(in the rows, 128 means zero)
First come named turns, each shown by rows before and after it. For each pair of rows after them, which turns, in which order, take the first row to the second? The first pair is done for you.
j778 (before => after):
[149 141 130 151  97  83 140 172 169] => [ 78 115 135 188 114 110 133 140  97]
[118 145 135 119 139 109 119 144 113] => [118 137 124 123 153 109 113 136 117]
[132 149 119 118 129  82 117 133 184] => [ 74 150 151 137 103 103 128 127 105]
[127 124  94 109 108 124 127 102 182] => [ 93 139 129 114  70 133 145 107 129]
j856 (before => after):
[133 100 141 140  70 146 138 109  82] => [146 130 112  84 117 113 136 177 171]
[139  85 111 125 138 181 119 156 110] => [145 103 134 112 106 174 131 171 105]
[142 158 172 118 111 148 142  98 135] => [141 149 138 111 161 142 130 107 175]
[159 109  96 133 165 114 112 124 192] => [153 100 147 175  87 141 127  79 101]
j636 (before => after):
[ 83 145 173 151  92 118 130 113  94] => [103 147 174 114 102 157 138 156  84]
[154 134 143 128 122 145 151 136 137] => [122 114 124 147 151 147 137 115 127]
[136 126 164 129  85 184 141 125  70] => [107 111 153 160 101 163 128  88  68]
[107 119 146 137 121 140 141 148 102] => [105 122 148 148 112 121 139 131 109]

Between the rows of a pair lie two turns.
[126 164 118 136 168 114 121 115 119] => [139 155 117 145 161 120 121  99 114] => j636 j856
[173 136 134 119 113 134 128 125 142] => [136 151 133 100 130 125 131 159 143] => j778 j856
[177 128 133 131 124 148 136 130 119] => [173 131 138 146 111 126 131 107 127] => j636 j636
[138 145 148  93 116 165 141 172 108] => [156 146 117 116 134  97 121 124 189] => j636 j778
[115 121 118 135 135 131 128 116 145] => [120 119 116 126 141 144 130 129 141] => j636 j636
[190 118 131 106  89 171 131 142 137] => [147 123 150 113  78 180 138 148  93] => j856 j778
[114 111 129 126 128 131 121 140 135] => [111 111 128 131 128 124 118 134 140] => j778 j636
[136 133 143 117 104 137 132 129 129] => [148 129 128 118 119 137 126 126 150] => j778 j778
[132 125 127 127 138 132 128 138 128] => [137 132 129 125 129 125 129 138 132] => j636 j636
[134 129 124 157 125  98 115  93 151] => [149 129 131 104 137 164 128 162 118] => j856 j636
[134 118 144 125 114 163 139 123  90] => [129 103 112 129 157 164 123 114 109] => j856 j856
[127 112 108 135 151 152 145 119 130] => [114 117 124 136 132 155 152 126 105] => j778 j778
[127 149 122 137  91  94 132 114 161] => [113 129 114 104 132 166 134 164 114] => j636 j778
[159 122 133 117 118 108 124 125 188] => [126  93 111 142 154 122 110  96 166] => j778 j778
[ 59 155 152 139 111  62 127 133 149] => [ 54 141 160 157 101  74 126 113 123] => j856 j856
[ 87 114 112 172 144 122 101 115 127] => [ 87 113 125 172 127 141 109 117  99] => j636 j778
[119 142 134 182 101  99  99  59 133] => [ 94 109 107 168 168 159  88  83  99] => j636 j636
[132  86 123 127 145 179 119 125  96] => [137  97 109 100 169 164 116 151 135] => j856 j856
[ 89 116 144 119 129 169 139 144  56] => [100 162 127 100 136  72 131 156 176] => j636 j856
[166 102 157 135 124 111 124 139 173] => [164 102 171 143 103 117 129 130 151] => j856 j856
[125 112 121 146 152 137 131 153 143] => [104 115 128 158 144 127 133 144 130] => j778 j636
[142 119 129 127 120 141 128 111 115] => [142 115 123 127 130 140 125 111 121] => j778 j636
[180 128 117 134  98 163 156 164 169] => [161 129 141 146  69 174 166 155 124] => j856 j778
[152  90 104 130 173 209 115 129 137] => [159  86 116 141 152 217 120 112 119] => j856 j778
[142 135 154 146 128 161 122 163  62] => [133 176 148 129 129  85 118 183 142] => j636 j856
[142 113 133 118 107 170 145 137  81] => [158 106 106 155 118 113 125  82 143] => j778 j636
[191 119 125 104 104 148 136 116 139] => [181 136 137  95  90 140 143 129 137] => j636 j778
[110 144  94  73 172  92 122 173 170] => [ 65 166 139  93 112  67 138 158 121] => j636 j778
[130 136 141 111 114 131 142 158 128] => [122 141 144 131 103 105 139 134 139] => j636 j636
[142  90 134 128 132 180 126  97 110] => [159 106 143 139 102 138 126  74 138] => j636 j778
[181 114 115 140 124 146 126 113 139] => [180 134 135 130  96 144 138 129 127] => j636 j856
[133 146 133 131 120 101 128 137 172] => [145 141 147 141  98 107 131 117 154] => j856 j778
[163  90 116 163 115 161 137  93  84] => [ 97 102 122 150 136 161 140 124  57] => j856 j778
[164 130 146 120  90 109 134 101 139] => [163 111 106  97 153 135 120 128 156] => j856 j636
[108 128 120 174 128 129  92  96  85] => [120 125 117 142 145 170 100 137  71] => j636 j636
[217 100 106 162  89 125 125  81 148] => [130 110 145 174  65 142 139  91  56] => j856 j778
[ 93 120 148 164 116 108 122 113 157] => [133 124 147 114 131 154 133 176 161] => j778 j636
[173 106 158 116  86 139 145 133 161] => [173  82 128 128 129 143 128 112 175] => j778 j778
[ 90 171 115 132 171  91 113 135 178] => [ 56 176 147 128 144 129 129 152 103] => j636 j778
[151 115  98 161 153 102 108  85 173] => [164 115 135 113 128 194 138 154  90] => j856 j636
[ 76 126 156 154  98 129 122 106  84] => [112 132 106  96 170 127 110 170 170] => j636 j856
[171 112 111 150 134 120  99  93 170] => [148 112 143 168  96 136 111  77 110] => j856 j778
[ 58  94 113 116 194 142 111 140 122] => [ 63 128 182 130  83 123 141 122  78] => j856 j636
